In the rows, zero is written as 128.
One turn moves each row of this set onto another row. After a few examples, where does it send each row asked below?
Q117: [141 131 140 106 124 148 128 176 146 158 169 110 114 154 130 118 100]
Q448: [108 120 159 140 119 150 101 127 117 101  96 145 100 160 109 149 161]
Q291: [190 134 130 142 106 121 152 165 133 128 136 135 128 109 112 125 131]
Q586: [ 76 156 123 133 144 103 121 128 107 156 173 104 105  95 125 131 126]
Q499: [121 155 119  95 141  93 121 176  97 132 152 101 145 132 121 127  95]
Q346: [130 117  92 139 112 130  99 147 101  93 182 133 105 150 130 134 152]
Q47: [101 177 134 127 127 115 109 144  96 136  77 124 130 109 112 125 165]
Q147: [ 96 142 180 100 114 108 120  97  97 151 150 121 144 108 116 116 127]
Q488: [135 131 139 151 115 102 134 127  98  95 155 113 111  81 140 144 168]
Q244: [ 93 175 155  91 117 164 138  99 115 122 121 119 125 156 140 148 123]
Q940: [ 97 167 160  94 124 172 135 104 119 118 132 119 120 148 137 157 111]
Q693: [164 136 120 159 134 123 163 178 129 139 101 131 120 137 117 125 133]
Q427: [126 150 140 150 117 152 112 127 115 101  70 130 115 157 107 144 123]
Q909: [164 116 140 117 101 140 169 106 107 141 123 151 126 141 149 121 159]
Q371: [113 104  86 138 132 113 109 162 101  99 162 130 101 146 126 121 153]
Q803: [108 169 123 136 136 122  79 145 111 148  84 128 129 116 104 135 149]
Q993: [107 129 136 111 125 139 151 119  92 134 156 145 121 192 113 129  96]
Q899: [147 128 132  97 129 145 132 174 140 157 171 125 118 157 137 111 110]
Q435: [109 113 135 172 111 113 103 121  95 107 157 137 103  92 122 157 147]
Q919: [ 83 167 136 138 141 103 126 125 120 154 176 109 103  95 125 136 115]
Q438: [164 136 128 135 103 149 172  94 116 148 122 135 139 122 138 119 147]

Q371 -> Q47
Q919 -> Q940
Q438 -> Q346
Now find these:
Q488 -> Q448
Q586 -> Q244
Q291 -> Q435
Q993 -> Q499

One turn moves each row of this set onto another row. After a few examples, where does it send each row asked below?
Q418: [122  82 145 100 132 117 135 141 117 136 114 116 154 153 130 111  94 118
 105 174 113 109 130 147 131 171 181 154 167 120  90 140 113 147 122  98
  93 102  83 153 159 160  89 134 142 104]
Q660: [246  86 133  99 132 115 134 143 154  85 116 120 139 153 122 100 128 120
  90 179 124  88 139 158  78 164  89 104 122  92 142 125 120 130 145  90
 124  83  80 160  57 163 109 137 135 100]
Q229: [245  80 137 103 134 114 140 147 159  80 115 115 152 157 134 104 127 124
  93 171 125  87 135 159  74 157  81 102 123 106 153 125 119 123 147  75
 136  86  90 153  52 164  96 136 135  99]
Q341: [174  57 142 105 116 137 119 140 176 120  88 109 141 156  77  96 125 131
  92 173 133  85 121 171  60 178 144  89 128 150 148 116 112 113 112 144
 134 117  73 157 106 121  78 183 125  86]
Q285: [173 107 160 116 123 125 110 112 171  92 117 139 159 150 184  68  86 130
 103 198 128  70 104 167 169 159 119 112 133 144 115 116 134 165 133 141
 122 123  74 153  63  71  87 200 132 106]
Q724: [153  81 154  91 123 107 145 138 147 135 138 122 162 171  40  79 103 126
  91 175 132 104  82 146  98 175  90 146  82 105 153 128 128 149 123 126
 111 156  85 148 110 133  86 132 179 113]
Q627: [172  91 149  80 140 105 137 155 152 124 116 124 159 161 144 124 149 146
 137 174 137  91 199 152 194 142 133 103 168 125 118 116 101 131 139 117
 109 133  90 146 106 140  99 110 156  71]
Q819: [172  76 135 113 111 141 134 152 166 113  89 106 135 152  83  92 142 139
 106 161 135  94  97 164  64 182 146  95 128 161 152 113 109 103 104 129
 134 123  82 160  90 129  81 179 104  74]
Q335: [244  83 129  97 126 111 134 149 144  78 101 128 138 154 125 100 125 114
  87 180 115  91 129 165  76 172  87 110 126  95 146 114 116 118 135  94
 124  92  75 155  55 158 107 132 141  93]
Q25: [153 110 164 136 128 119 138 148 125 142 121 116 168 151 151 124 106 131
 104 173 134  99 157 142 234 160 129 143  92 129 128 114  98 127 136 133
  97 115  89 152 114 173  96 128 157  93]
Q798: [164 125 154 116 128 125 124 118 159  94 129 131 167 149 201  65 100 137
 124 188 129  74  98 148 168 162 117 116 125 156 125 119 147 160 119 134
 120 115  93 152  56  88  91 195 119 106]
Q225: [126  73 151 125 140 120 144 150 134 116 116 101 167 153 132 117  96 137
 111 149 118 108 110 150 133 158 176 142 166 150  95 148  89 142 146  58
 125 124  97 148 143 152  61 137 137  92]
Q220: [175  87 145 102 126 100 100 124 150 126 126 139 165 168 134 120  30 127
 105 199 138  77  64 167 142 161 138  93  71  87 123 121 118 145 139 124
 122 152  73 148  81 133 120 144 155 103]
Q904: [148 109 151 105 115 124 133 138 160 110  87 127 140 167 185  78 100 120
  78 166 164  71 142 181 125 163 129  93 149 104 119 133  82 154 162 141
 164 139  69 175  66 120  83 166 213  86]
Q389: [132  78 152 101 132 119 131 136 173  88 113 112 133 151 104 114 122 133
  87 178 119  76  98 152 112 169  43 110 160 100 132 131 112 148 152 118
 164 173  85 164 140 113 100 180 119 113]
Q263: [162  60 145  99 124 130 127 145 169 130 101  99 163 161  94  95 130 133
  98 174 140  85 133 162  50 170 129  93 115 156 160 113 129 105 108 147
 136  98  88 149 112 135  76 182 122  99]
Q159: [162  97 146 102 136  98 113 124 143 138 150 126 186 170 149 117  41 132
 121 190 145  71  68 149 138 155 129  93  55  99 138 129 139 143 134 115
 120 133  88 145  77 150 121 144 144 115]
Q995: [131 122 142  89 122 116 143 136 145 126 110 121 160 171 206  72 108 120
  94 169 168  76 158 162 115 161 119 103 132 106 135 134 117 149 141 156
 147 112  86 171  72 143  95 164 204 105]
Q205: [118  80 149  85 138 109 133 141 154 100 120 115 153 156 123 110 127 127
  98 185 116  80 112 144 104 165  30 128 145 104 142 122 133 134 136 133
 155 156  92 155 146 126 104 178 122 122]
Q218: [171 100 170 157 128 129 134 149 149 126 114 120 155 145 127 134 105 144
  92 159 140  91 136 155 240 152 138 128 106 132 114 126  74 139 164 104
 118 135  81 158 106 151  80 134 152  81]
Q6: [173  88 147  86 144 106 136 156 156 118 105 128 157 158 139 128 147 147
 134 173 134  90 195 161 198 142 137 102 171 128 117 116  91 131 145 115
 114 145  85 144 107 135  93 112 158  63]
Q361: [178  94 145  90 144 108 139 157 157 113 110 127 152 160 142 124 152 150
 140 161 138  92 186 155 200 142 136 102 168 135 118 121  94 132 147 104
 119 142  90 146 101 133  93 110 151  62]
Q935: [178 120 156 121 121 130 117 118 167  86 118 135 155 145 185  67  95 132
 115 188 130  74  91 157 174 163 123 112 134 153 119 117 132 161 127 128
 122 127  82 158  50  74  89 199 119  97]
Q971: [175  96 142 114 121 101 114 137 145 110 124 136 161 166 141 117  42 137
 113 182 133  84  33 168 151 166 141  98  76 104 124 123 106 137 135  96
 127 175  79 145  58 133 114 139 140  86]
Q769: [122  70 147 113 134 110 131 148 122 115  98 115 161 158 134 118  85 123
  98 169 107 114 115 162 129 172 175 158 169 138  89 128  85 133 130  88
 116 130  86 140 154 146  70 132 153  91]
Q449: [242  84 134 102 133 111 138 155 147  71 102 121 147 157 136 104 128 121
  90 174 118  95 126 164  77 162  80 112 123 106 149 110 107 108 137  80
 133  97  84 146  49 161  98 131 140  93]
Q774: [124  83 148 113 137 123 146 138 131 138 134 103 161 146 122 112 101 136
 120 154 123 105 128 136 132 159 181 139 159 134  97 155 112 160 143  72
 108 102  95 159 149 165  82 141 125 106]
Q655: [156  88 155 108 125 111 160 147 155 124 141 113 163 167  46  82 115 141
 104 150 139 105  58 140 105 172  93 142  86 127 154 137 115 146 130  92
 129 168  99 149  91 131  72 128 163  98]
Q230: [129  99 144 103 128 124 142 140 161  91 124 114 121 143 105 108 138 142
 104 160 117  82  81 142 121 176  51 119 158 101 132 139 118 149 140 106
 155 170  92 174 126 123 114 183  96 100]
Q610: [165 112 158 110 130 119 114 112 166 100 126 134 171 153 197  65  87 131
 110 204 131  70 118 156 163 156 110 115 124 146 123 115 146 161 124 146
 119 109  82 151  66  79  91 199 133 113]
Q673: [152  90 155  96 125 106 158 139 151 139 153 113 170 167  45  78 114 139
 107 159 140 102  78 131 103 168  93 140  78 112 161 139 135 152 127 108
 117 148 103 153 104 142  82 133 163 111]
Q635: [113 107 140  90 132 114 146 146 142  97 126 112 139 148 127 104 140 132
 113 170 115  83  91 134 112 177  38 131 149 108 145 127 133 135 122 120
 145 156 104 167 132 137 116 174  98 111]
Q465: [169 105 144 115 134 101 125 137 145 117 147 127 179 168 153 113  52 143
 131 170 139  82  43 147 143 158 133  95  61 115 142 129 124 137 132  88
 134 153  99 146  59 151 113 140 126 100]
Q281: [151 133 144 116 110 137 154 145 159 105 102 121 127 159 184  70 122 139
  98 139 169  81 113 167 132 168 137  89 152 117 121 144  82 159 154 109
 161 144  86 187  44 131  88 170 181  72]
Q761: [160 119 160 147 122 132 145 150 136 136 125 116 153 143 135 125 117 145
 111 158 135  98 141 141 241 161 141 134  99 129 120 126  91 141 145 109
 102 122  89 164 102 169  96 130 136  85]
Q310: [159  82 137 106 117 132 143 153 159 123 101  97 157 154 101  89 146 138
 114 156 137  94 110 151  56 179 133 101 114 167 167 112 126  97  95 130
 133 104  98 151  94 142  81 176 108  87]
Q624: [175 100 146  84 144 110 140 159 156 122 118 122 155 156 143 126 156 151
 141 166 140  93 195 151 196 142 134 102 165 130 122 120 102 132 143 109
 109 132  95 148 100 144  98 110 146  68]
Q944: [160  87 170 148 130 120 127 146 140 130 110 120 166 154 139 132  92 129
  88 176 133  94 154 157 232 153 125 136  99 131 119 110  78 130 155 125
 112 128  77 146 122 149  80 133 172  92]
Q106: [160  78 156 102 119 107 151 147 150 121 126 122 158 169  42  83 101 129
  89 164 128 106  61 151 104 177  93 145  93 113 148 124 109 142 128 109
 127 176  85 145  99 124  72 128 178  99]
Q962: [133 150 137 102 116 127 162 143 142 123 118 115 147 163 207  65 132 131
 115 143 169  82 132 147 128 168 130 100 136 117 138 143 114 150 134 122
 147 114 101 182  48 152 100 164 175  89]

Q449 -> Q335
Q624 -> Q361
Q159 -> Q465
Now find these:
Q285 -> Q610
Q635 -> Q230
Q218 -> Q944
Q962 -> Q281
Q225 -> Q769
Q655 -> Q106
Q819 -> Q341

